One vector is turned by the same rotation once a step. Each row is the vector after some number of steps, and that number follows the row.
The counts run from 0 to 341.
[  1   4 -12   2  14  -2 -16  40   6 -32  14 -16  -9  -4 -11  11 -11 -21
  18  48   0   0  46  16   9 -20  28  48  15   7  30 -25 -33]  222
[ 19  -4  -9 -21  36 -12  -2  -5  -2 -20  20  25 -42 -19 -17  13   4 -58
   4  43  23 -18   6   3  -6  -1 -17   5 -26 -47  20  23   7]  65
[ 15   3   0  -8 -12   0  23  12  16 -64  -4  -4 -27  11 -22 -26  30   9
  15  14  18  -4  16  36  10  -4  19  54 -15 -19   9 -46 -37]  55
[ -3 -15   0 -30  29  31 -13  51   1 -56   2   1  16  -1   9  15 -22 -17
  -9  61  -6 -12  25   1  -8 -12   2  29  11 -25  19 -20 -29]  117
[  5  13  -8 -17  30   1  14  -3 -13 -20  31  38 -46 -15 -27  28  -1 -43
   6  25  45 -23  -1  -4   4   4 -23  17 -42 -33  16  -2  10]  291
[ 23  31 -58 -17 -28   2 -23   4   5 -22 -15  13 -13  14   4   9  12   5
  -5  28  11 -26  13   6 -31 -19  18  62 -19 -18  -2 -36 -31]  27
[ 16   7   1  16  -3   4   5 -11  18 -43  34   2 -40 -23 -38  -2  47 -14
  -7   5  28  22  16  25   5 -15   6  34 -25 -35  22 -44 -16]  277
[ -5   3 -33 -20  -2 -10 -11 -21   8  11  44  24 -37 -32  -7  25 -28 -18
  12  41  36  18  -6 -37   3 -12 -23  29 -11 -34  -4 -33  10]  321
[ -6 -33  -5  27 -18  -9   2 -29  34 -32  44 -21 -58 -22 -26 -14 -11 -18
   9  24  24  14  -2   5  -7  -1  -5   6  19 -42  -9 -27 -13]  230
[ -3 -19  22   9  -5  24  -9  -7  26 -50  27   6 -20 -23 -13   6  15 -33
 -47  28  25   2  -5  10 -29  -2 -11   2   1 -61  -2  -5 -34]  184
[ 29   3 -29  -5   0 -27 -10 -23  33  -9   5  20 -53  -7 -25 -16  24 -35
   1  35  21 -10 -12  34 -17 -13  -9  27 -20 -42  12  27 -21]  157
[-16 -14 -19  -3   2  -3 -16  -9  27   0  55   0 -32 -49  -8   6 -34 -10
   5  36  24  48   4 -22  13 -28 -18  21  12 -33   9 -40  -8]  322
[  3 -32 -30 -23  -6 -32  -1 -25  38 -22  16   9 -56   1 -22 -32  -7  -4
  25  39  12  25 -18  11  -2   1  -9  27   4 -44  -5  -9 -11]  7
[ 27   4   8   2  11  11  -6   5  15 -26  18   9 -25 -20   5  -8  18 -42
 -18  30  25 -24 -21  19  -7 -35 -35   7 -34 -69  16   7 -10]  261
[  1 -18 -39 -11  11  -9 -26 -14  18   0  44  11 -21 -42  -6  15 -23 -31
  -3  52   9  28  11 -21 -17 -33 -18  19  -3 -36  18 -13   1]  246
[ 20   5 -22  -7   0  11 -11  19  -8 -11  -4   5 -17  -4  28  20 -36 -37
   7  60  16 -58   1  -4 -32 -13 -17  15 -11 -43 -12  15 -11]  90
[ 17  -5  22  17  -1  25  20  30  -2 -68  -3 -16 -17  17  -4   8   7 -29
  -9  28  19 -52   8  28 -19  -1  11  11  -3 -37   2 -12 -28]  210
[-18  -4  -6 -10   5  32  -7   6 -10 -50  31   6  -2 -21 -13  49 -18 -20
 -15  20  32  -4  35 -23 -20   8  10  27  -5 -16  -9 -56  -6]  121
[  8  12 -23 -38  10  23   6  16 -25 -29   3  25 -12   1   8  35 -34  -1
  10  32  31 -37   8 -30 -12  13  -6  34 -31 -27 -24 -44  12]  44
[  5  25 -27 -54  29 -13   6  18  -4 -19  -6  35 -42   5 -22   7 -17 -20
  35  35  31 -13  10   3  26  -4 -14  47 -29  -8  20  -9  -1]  69
[ -9  -5  10   9 -34  24   5   9  12 -63  -1 -18 -19   4 -10   5  -8   4
 -20  13  35 -27  -1  14 -29  11   4  29  12 -39 -29 -41 -54]  331
[ 15 -11  10  33 -14 -14  12  -9  31 -18  38 -26 -58 -29 -11 -35  -4 -22
  15  10  25   1 -13  22   9 -24 -18   6  -4 -54  -7 -20 -22]  231
[ -2  -1  21 -17  24  16   3  39  26 -49  -3   1  -5 -13  -4 -23  11 -25
 -18  38   5  -3  -3  30   4 -32 -19  22  -8 -52  40  -6 -36]  38
[ 11 -24  -4 -23   0   4   1   0  10 -72 -12   7 -20  21 -19   4   3 -11
   0  42  16 -28  14  16 -29  35  27  38  11 -24 -15 -18 -28]  133
[ -4 -36  -5  -4 -12 -19   1   6  48 -29   4 -19 -43  -2 -18 -39 -18  -4
  20  43   3  24 -10  24  16  -7  -5  21  20 -41   3 -13 -41]  8
[ 11  19 -38  -5 -34   5   0  16  16 -27  -7 -14 -27   2  10 -30 -10  26
  20  23  15 -15  -5  11  10 -36   1  54  -8 -27  -8 -66 -21]  177
[ 12 -23 -20 -53  31   9 -22  37  13 -40 -18  20   6  -2   7  10 -20 -19
   7  80  -4  -7   3  -2  -8 -11   0  29  -5 -32  19  -5 -15]  116
[ 21   7  -6   2  -5  -3  26  -9  12 -32  33   1 -46 -21 -27 -20  28   3
  15   3  33  16   2   7  22 -27  -4  34 -39 -37   5 -59   3]  202
[-27 -10  -9 -16  -3  23 -12   5  -4 -17  34   5 -18 -21   8  34 -64 -21
   3  44  30  -7   5 -29 -15  10 -20  13  13 -31 -22 -29  -9]  242
[  9 -15 -27 -42  -3 -13   5  11  23 -21 -25   3 -37  19   9 -28 -41  -3
  31  44   7 -27 -28  13  -4  -3 -13  28  -1 -39 -11  -4 -20]  86
[ -8 -28  15 -11   9  -4   7  26  37 -32   9 -16 -41  -5 -11 -39 -31 -17
  28  42   4  12  -8  25  25 -17 -20  14  21 -45  16   4 -38]  310
